Named moves (each a turn or a mirror), then the moves between two rows, first move first; the first pair answered
Kedav (before -> after):
[ 31  10   4 -17 -10 -38   9  -6  11 -14 -12 -14 -11  -1  19   5 -35  31
   2 -10 -12  -3  -1  17  -7  30  29   5   8 -10  -5   1  40  -3  -8 -18
 -49] -> [ 27  10  -1 -20  -8 -35  23  -4  11 -11 -14 -13 -14   1  20   6 -34  28
   4 -13 -10  -8   3  21 -11  23  30   4   7  -8  -8   6  43  -4 -12 -16
 -50]
[-25 -21   3  11  11  22 -39 -14 -11   7  -5 -42 -30 -30 -10   4  -8 -19
  -5  23 -13  -7  23  17  -2 -13 -48  -7 -10  31 -24  69  -8 -13  12  -6
 -10] -> [-13 -20  12   7  18  17 -46 -18 -19  11   0 -27 -31 -32  -7  12  -7 -11
 -10  19 -16   1  12   9  15 -10 -54  -4  -2  28 -29  63 -12 -24  13 -11
 -19]
[ 17   0   1  -2   8  -5  12 -14  -4 -25 -17   3   6   7 -21 -22  14   6
  -4 -29  -2  -2 -20  26 -36   9  16  13 -14 -16  16 -12  12   0 -11   2
  -3] -> [ 29  -2  17  -2  12  -7  -3 -12  -4 -13 -12  17   4   7 -16 -14  11  17
  -7 -30   4   9 -32  12  -6   9   4  10 -12 -23  19 -21   6 -14 -15  -7
 -16]
favo (before -> after):
[  6  -4   8  10  -4 -13  -8 -21 -39  -4  26  22 -18 -16 -15 -22   9  16
  -4   8  -1 -39  -7 -19  -9  25  -9  -1 -33  -4  -5  22  40  -3  -4 -17
 -26] -> [  4  -2   8  11  -2 -11  -1 -20 -36  -4  23  29 -17 -20 -10 -20  20  13
  -3   5  -1 -39  -5 -12   0  27 -10  -1 -35  -6  -5  18  37  -5  -1 -13
 -21]
[ 37  13  19 -22  -9 -13  10 -13  13  31  21  11   0  49 -24  44  41   9
 -19 -40  20  13 -31   1  30  64   5  27  38 -29  38 -18   7  34  -9 -28
 -17] -> [ 40  51  24 -20  13 -14  17  -8 -11   2  17   0 -19  24  -4  28  47  -6
 -14 -47   7  25 -32   4  62  50 -34  -9  22 -36  14 -22 -13   3 -34 -16
   3]
[-11  -7  -4   2   2   2 -11  -6   3   8 -21 -18 -12 -17  10  19   0 -13
   1   4 -13  -6  11  32   0 -11 -13  -1 -11   7   4  22  -6 -24  -3 -15
 -18] -> [-15   4  -1   4  -8   5  -6   2   5   0 -15 -19  -6 -14  15   7   3 -27
   5  17   0   1  15   4  -5 -11 -12 -19 -28   8  -5  29   4 -10  -5   5
  10]
vabi (before -> after):
[ 31 -26  47 -11 -23   6 -25 -12 -11   8  19  18  -3 -30  -4  25  45  19
   1   7 -13   3 -32 -19  37   1 -19 -28 -19  -7  18 -24  11   9  -3  31
   1] -> [ 16  -3  26 -19 -13   8 -25  12 -13   8  24  15 -15 -36  -3  25  42  15
   0  -3 -15   9 -23 -13  58   1 -30 -34   3 -11  12 -34 -14   9  -5  33
  11]
[-11  -9 -15  21   4  20  -6  10  10 -13  14 -27   3 -43  12 -18 -11 -26
   8  42  18 -14  15 -17  31 -21 -46 -20   8  24 -33  15 -20 -22  -9  30
  11] -> [  1 -36   6  32 -10  22 -10 -16  11  -4   9 -25  15 -41  15 -22  -3 -17
   7  54  24 -19   8 -18   5 -18 -37  -8 -22  28 -23  26   3 -20  -7  26
  -6]
[ 15 -33  23  -3  10 -13  -8 -46 -29   2 -25 -13   5  -4  27 -20  -9  -9
  16   5  21  -4   4  10 -10   0   1   7 -33 -29  -3   7  22 -10 -18  -1
  -4] -> [ -9  15 -10 -23  35 -22  -1  -5 -28  -2 -18 -14 -11  -9  24 -11 -16 -20
  21 -11  13   4  13   7  33   1 -13   1  15 -27 -13  -7 -17 -10 -12   6
  24]
Barad (before -> after):
[-35   9 -52   6 -11   4  -6  15   9   7   5 -24   2  17 -15   8 -10 -25
   3 -12   4 -12  18  17 -27   0  26  15  47   3   5  -5 -18  46  16   1
   1] -> [  9  12  17   1 -24   4 -15 -14  -1   5  33  12  12   6  13 -18  11 -24
 -13  11  36  25 -14 -41  36  -4 -18 -37 -31 -15   7 -14  -5  13 -17  23
  16]
[  6  34  -3   9   0 -12  29 -23  10 -41  17  11  14  16  18 -16   1 -36
  29   1 -15  20   4 -17 -25   0  25 -25  -3 -16   0  22  16  13 -16  19
   8] -> [ 11  17   4  16   1  -7  19 -29  10 -30  10  11  12  12  20 -20   1 -30
  31  17 -20  10   6 -10 -35  -1  23 -23 -16 -10  -1  35  27   7  -6  12
  -9]
[-42 -16 -21  30 -14   5   5 -29  11   6   8 -25 -20  12 -11   4   0 -14
   5 -13   3  -4 -11  -1 -19 -17  14   6 -10  13 -30  30  15  12  36  -6
   2] -> [-34  17 -23  13 -13  -1  15 -18   4  -6  27  -3 -18  14 -14 -11   1 -21
   0 -25  19  20 -30 -29  19 -16   8 -11 -17 -12 -37  12   3  17  20   5
  31]
[-18 -14 -22  13 -27   8   3 -16  19  13  -9 -25  12  19 -11  10 -10   5
  -7  15   1 -27  11  11 -54  -3  37  29  10  13   9  23  20  24  18  -8
  -6] -> [ -2  46 -22 -19 -25  -3  18   7  20  -5  20  11  12  26 -10 -18  -9  -6
 -18  -5  33  17 -20 -43  18   3  19 -15   5 -20  -3 -19   2  25  -7  19
  44]

Between the rows of a pair lie 2 to 3 moves.
[-12 -13  -9  10  11   4 -25   9   0  27 -25  -9 -10   6   6  19   2 -28
  10   0 -11 -23  25  21   0   1   5  15  32  17  -9  25  -2   2  24  -6
 -10] -> [  4   2  25  10   0   8 -14 -17  -3  10  -9   0   1   1  21 -13  16 -42
   2  17  13  -2  15 -13   7   1 -13 -28 -33   6 -10  23  14 -11  -5  21
  16] => Barad Kedav Barad
[-11 -27  25   1  -8   0 -29  18  15  51  24  38  -5  13 -25  10 -13  16
 -26  -3 -19  26  -3 -27  53  10  -9  12  48 -10 -16  -1 -29  35  19 -27
 -44] -> [-44 -22 -17   9 -18   5  19  11  25  30  26  -3   8  29 -43   2 -16   0
 -12  -4 -15   4  19   1 -37  15  35  31  49   7 -16  12  -9  75  29 -17
 -24] => vabi Barad Kedav
[ -5  -5 -26   0  11   1  15  -1 -11 -30  -6  -2   2  -6 -15   0 -15 -13
  -5 -19   3 -15   6  -1 -31   6  22   6  14  -1  -8  -8 -11  17  -3  -3
 -14] -> [-11   6 -23   4  20  -4   6   5 -14 -32 -11  -6 -10 -23  -1  10 -18 -21
  -2 -15  -5 -13  14  -4  -4   2   6  -3  23  -2 -17  -5 -27   6  -4   4
 -11] => Barad Barad vabi
[ 23 -36  41  15 -24 -14 -38   5   7  33  -2  22   8 -19  12  53  23  -2
 -17  31 -21 -20  -8  -3   5 -10  -2   8  19  19   5  14   2  -3  16 -24
 -57] -> [-16  -1   9  -2 -39 -12 -15  41  22  34  27  14  12 -10   9  46  16 -31
  -8  55  -2   1   9 -40  18 -12  -6 -13  36  24  -6  10 -15  23  12   6
   1] => vabi favo favo
[  2  19  -8   3   7  -4   3  -5 -20 -17  12  -3  -2 -11   4 -19 -10 -17
   5   0   2  15  11   1   2  -3  -3 -20  -2  22   3   4 -16  -8 -11  17
  15] -> [  8 -20   7  13  -7  -2   0 -21  -8   2   4   4  14   2  -6 -11  -7  -3
  -2   0   3   1   5   5 -29   5  19   5 -12  23  14  10   6  -1   0   0
  -1] => vabi favo
[ -4   4  25  16   2   6   3   0 -18  18  -4 -28  -8   0   7   5  17  20
   9  16 -15 -14  -4  10   5 -30  12  16 -12   1  -3  29  -5 -17  27   9
 -30] -> [-18  29  13   4 -10   8  21  22  -7  21  23 -18   3  14   3  -1  13   4
   8  23  11   3   4 -25  16 -24  13  -2   0  -5  -4  23 -14   5  26  26
   6] => vabi Barad favo
[ 34  64  32 -20  69 -35   8 -31  -3 -41  -3  23  24   0   7 -18  -2 -42
   2 -32  -2 -11 -29  47  -3 -13 -18 -22  20 -20 -26 -18 -44 -20 -17   6
 -29] -> [-27  77  -8 -21  35 -19  33   3  21 -20  28  -5  22   4  12  -6 -21 -77
  11  11  12 -15  21   9 -19 -22 -11 -29  44  19 -38   8 -55  17   7  38
  15] => favo Barad vabi
[  9  -5  30  -9 -27   1  -3   1  12  11  29  30  21  14   4  12  -5   4
 -27  12  32  13  -1 -60  30  18  -3  -9   1 -12   4 -16   8   3  -2   2
  27] -> [ 13 -36  50   6 -29   4 -21 -14   8  26  13  21  21  12   9  24  -4  15
 -22  24  20  -1   4 -51   4  16   1   0 -12  -1   2   7  23  -5   0  -7
   7] => Barad Barad Barad
[ -8 -54 -24  14 -10  10 -24   1   8  20  -4  24  13   3 -40  -3 -30 -17
 -30  13  10 -10 -10   3  19  13  30  49   8  11  -5 -15  20   9  12  -8
  12] -> [ -6 -59 -16  17  -6   4 -36  -2  10  23 -10  16   9  -6 -32   3 -29 -17
 -30  22   1 -16   6   8  19   8  17  46  12  13  -8  -9  18  -5  13 -11
   3] => vabi Barad Barad
[ 47 -27  29   0  32  -9 -42  11 -22  -6 -12  28  -4  10   1   6  -1  38
 -22 -37 -38 -10 -36  34  -5  15 -11  39   7 -17  40 -12   4  -2  13 -34
 -43] -> [ 51  16   9  -8  16 -10   3   2 -19 -40  13  35  19  26  -3 -47  13  14
 -25 -36 -10  10 -46  -1 -28  20   3  -4 -39 -37  40 -34  19  26 -21   8
  16] => Kedav Barad vabi
[-11 -22   0  11 -20  10 -29   3  -3  51   8  -1  -1 -30   7 -11  28   6
 -31   6   6  11 -19 -26  57 -14 -55  -7  31 -14  23  -8 -14 -44 -10  -8
  27] -> [-23 -41 -16   5 -26   8 -31   6  12  60  -3  -7   2 -13 -11   8  23  14
 -28  -1  -1  -6  -5 -10  25  -9 -23  32  60 -10  29  -4  -5 -19  13 -27
   7] => favo favo Barad
[  8  -8 -12   6 -21   1  12   2  16  -4  -2   8  15  22 -21  -5   2   0
  -9 -11  19  -3 -12  -2 -42  15  37  20  -5  -2   8 -10  27  40  -6  -1
  13] -> [ 21  17   3   6   3   1   9 -17  -7 -31 -12  -8  -4  -6   4 -30  18  -9
  -8 -14  10   3 -17  12 -19   3  -1 -20 -40 -12  -9  -9  14   6 -37  18
  18] => favo favo vabi
[ 14 -14   1  49 -54  12  16 -60   9  15 -14   0 -26  27  14 -25  29  12
   0  11  15   3 -17 -16 -60  -6  24  -7 -39  12  11  19  48 -19  11   7
 -11] -> [-19  37 -26  16 -43  -4  15   9  27  34  25  19 -29  40  10  -6   8   6
  -6   7  29  37 -15 -67  29 -11   6  -6  44   2   0  -2   3   1  22  10
  32] => Kedav vabi favo
[ -6 -22  11   3 -15   3 -10 -15  10  11 -10 -20  -1  -5  13  -5  -1   6
   3  14  -4 -21   7  10 -31  -1   1   8 -28   7   6  24  18   3   9   0
 -19] -> [-23  22 -20 -18   7  -6 -13  26   6   2   1 -14 -14 -12  12  11  -8  -2
   6  -2 -14  -1   7  -2  26  -4 -20   4  29   6  -6   5 -23  -6  16  -5
   1] => vabi Kedav
[ 23   5   8  20  30  14   6 -20  -7 -45 -26 -41 -24 -31   4 -17   2   7
   9   3  -8 -37  20  37 -23 -20 -30 -13 -26  14 -18   0   2 -40 -34  37
  -2] -> [ 30  -8  21  24  45   4 -22  -7  -9 -21 -33 -24 -32 -35   3  14  -2  25
   6 -14 -22 -38  10  37  13 -19 -42   7   6   7  -8  -2 -14 -53 -15  14
 -34] => Barad Kedav Barad
[ 17  14 -10   7   7 -24  31   4  -2 -47  -2  -6  -3  -1   2 -34  13  -9
  18 -25   0  -9 -13  18  -5  12   8 -13   6 -11   4 -25   3  -1 -20  -4
  22] -> [  8   2  -7  13  22 -24   8   8  -5 -30 -14  -7 -15 -16  11 -10   4   5
  13 -23 -20 -10  -5  31  26   1 -14  -3  29  -2   1 -16 -15 -23 -14 -12
  -1] => Kedav Barad vabi
[ 17  42   1   7   1   3  16  -5 -17 -27  26  12   2 -17  13 -21  18   0
  22  16   3  25 -15 -44  12 -17  -5 -33 -46 -28  -3   3  -5 -19   8  22
  21] -> [  3  46 -12   7  16   0   5   4 -18 -23  20   0 -21 -33  21 -10   9  -1
  31  16 -10  13  -1 -30  27 -22 -19 -30 -29 -14  -9  12 -22 -25  15  22
  18] => Barad vabi Barad
[-21  17 -54  15  20  -6  10  13   3 -17 -30 -48 -26   1  -9  12  18   5
  27 -14 -30 -31  12  57 -51  -4  15  40  15   6   0   2  -8  10   3  24
  22] -> [ 10  44 -12   5  -4   1  18   4   4 -23   9  -6  -1   5  12 -26  38  -7
   3  14  16  18 -23 -28   9  -4 -21 -21 -58 -25  -3 -18   7  -5 -29  63
  78] => favo favo Barad
[ 36 -32  40  16  33  -3 -14 -33  10   5 -34   0  -4 -28   0   0 -13   5
 -16  -7 -15 -13 -35  29  13   2 -21  -8 -28 -30   1   8   0 -33 -27  -3
 -21] -> [ 15   5  -6   3  57  -9  -7   8  11 -10 -29 -14 -20 -32  -7  11 -23  -2
  -5 -29 -18 -11 -30  33  35   0 -27  -3  30 -30  -9  -5 -33 -25 -13  -2
  -5] => vabi Barad Barad
[ -1 -43  30 -48 -34 -30 -44   2   8   7  27  58   4 -35  -5 -14 -17   5
 -22  21 -43   4  -6 -34  48   8 -11  25  18 -29   9 -31  10  -6   6  -5
  -2] -> [-42 -24 -40 -45 -34 -25   3  15  10 -23  27  18   5 -25 -26 -27 -25 -29
  -5  14 -45 -16  25  -6 -31   4  23  40  38 -13   5 -26   7  32  19   7
  24] => Barad Barad Kedav
[ 20 -43  44  12 -31   3 -10 -27   4  27  16  21  31  10  14  -2  13  20
 -10  36  23   8 -17 -29 -11   7   5   1 -51  -4   7  18  38  -5  -2   6
  -4] -> [ 15  25  17  -6  30  -6 -12  -1 -23  -9   7   6 -11 -32  29  -6   9   5
   3   1  -8  23 -15  -9  68  -9 -43 -31 -15 -12 -22  -4 -25 -38 -25  20
   3] => favo favo vabi
[  7  11  58  27 -10  -2  23 -19  14 -15 -31 -15  -3 -11  17 -16  14 -17
 -16  38  -5  -4   0   4  -8   3 -19 -42 -12  -6  17  -5   4   5  11   2
  -6] -> [ -6   4  36  22   7 -10   5   7  29   5 -39  -1   0   6  -1  21   1  -2
 -15  20 -17 -10  -7  25  -3   9   0  -1  53  -2  29 -11  -8  13  33 -29
 -26] => vabi favo favo
[-15 -27 -11 -11 -18 -34   8  31   1  11  -8  12  37  24  -8  21  -9   9
   5 -37 -11  -8 -28  16 -13  32  45  66   9   6 -10 -25  11  37   8 -43
  17] -> [-34  26 -26  -9 -13 -22  43  28 -16 -32   3 -23  23   0  13 -21  -1 -29
  15 -19  -8   7 -13   4 -13  23  10   8 -30   5 -37 -21   3  28 -29   6
  69] => favo Kedav favo
[ -5 -27  19   4 -29  27   9 -12  26  14  19 -13   7  -4   8   4   4  -4
  17  46  12   8  11 -26 -34 -19  -4 -21 -48  22   7  22  15   9  13   4
   1] -> [-25 -15 -31  -5 -11  16  12  29  23  16  13 -13  -2  11 -15  27 -13  -5
  22  13  -6  -5  22   0 -35 -15  20  15  33  26   9   7  -8  28  38 -12
   1] => Kedav Barad
[ 22 -19  37  -5  -4  25  -9 -27  -9  -7   4  31  29  14   6  -6   2  -5
 -12  -6  11  -9 -31   3   6   2   4  -3 -28   0   6  -4  24   2  -6   4
  -5] -> [ 18  -2  11 -12   2  15  -1  -8  -4 -13   9  39  33  19 -13  -4  -2 -11
  -8 -29  11  -5 -36   1  19  11  15   8   5 -11   3 -26  13  13  -4  -5
  10] => Barad Barad favo
[  1  16  -7  -7   4   1  10   1  12  -6  12  17  13  32 -11 -32  -1   3
 -17 -20  25  24 -26  -9  13   5  18 -31 -20 -14   5 -30   0   9 -22  16
  26] -> [  8 -30   8   6 -12   6  -2 -21  18  11   2  13  18  38 -17 -19   5  21
 -19 -15  19   2 -15  12 -31  13  37   1 -29  -2  18  -9  24  14  -6  -1
 -15] => favo Barad Kedav
[ -2  -9  -3  -5   5  -8 -18 -20  -4  -1   1 -25 -11  13  -8 -20  -2   3
   3  15   3 -20  -1  10 -38  -3   8   2 -21   9  -5  16  31   7 -10   1
   4] -> [  7  16   5 -14  18 -12 -27  -5 -14  -8   5 -16 -24  -7   2 -17   3   2
   8  -2  -2  -6  -6   4  19  -6 -19 -18 -13  -5 -16   0   7 -15 -22   2
  15] => favo vabi Barad
[ 14  10 -14 -21 -15  28 -15 -40 -10  18   3 -20  -2  -7  14 -11  44  25
  13 -21  -5 -10  -4  25 -23  -2  18 -17 -15 -22 -14   0  23  16  -6  15
  -4] -> [ 21   8 -12 -25 -22  28 -10 -37  -3  21   9 -13   7  -2   9  -7  45  28
  11 -16   5  -5  -6  13 -21   5  24 -15 -10 -26  -9  -5  14  26  -5  15
  -1] => Barad Barad favo
[ 33 -15  22  11 -13  11  12 -22  -9 -15   6  14   9  11  -6  12  16  19
  -1  14 -14  -2 -26  -2 -24 -10  21   1 -22 -10  11 -10  28  -9  -1  -2
 -22] -> [  2  26  -7   0 -19  11  28  12  -4 -13  30   8   8  16  -7   4   6  -4
   6  22  -1   8 -14 -35   1 -13  11 -17  -6 -11  -6 -20   9   4  -4  24
  25] => favo vabi favo
[  1 -12 -34  -4 -41  -2  27 -43   0 -35 -16   9  45  35 -27 -12   6  -8
  -8 -25  22 -20 -28   8 -33  17  22   6 -21  -2  44 -12  44  29  -9  16
   0] -> [  7 -41 -14   7 -11  -5 -13 -46 -12 -19 -43   6  15   9 -19  22  -1   9
  -3 -33 -11 -38 -18  44 -13  12   9  31   8  14  45   0  25   0   3 -10
 -54] => Kedav favo Barad
[-47 -15 -33   9  -5  12   5  12   6   7 -27 -21 -15   5 -33  34 -23   7
  33 -12  -9 -16  26  30  -5  -7  32  32  57  22   2   5 -30   7  34 -10
 -10] -> [  0  -6  26  -6   2   2 -31  10  -1  25  -9  28  -9  -2 -11  26 -10  21
   9  -5   9  28 -16 -22  94 -11 -14  -3  30 -12   0 -15 -38 -30  14  -9
 -11] => Kedav Barad
[  1 -15 -21 -18 -21  32 -41 -17 -22 -12 -36 -46 -40 -62   6  23 -12 -37
  19  14  -8 -14  17  40   8 -19 -19 -21   4  27  -4  39   9   1  17  33
 -23] -> [  4  -7   0 -36 -68  30 -24 -10   4  14   1   0   0 -31  -1   0  -8 -39
  -7  35  47  17  -3 -41  18   1  -8 -48 -23  14  11  16  32  30  18  59
  21] => Barad favo Barad
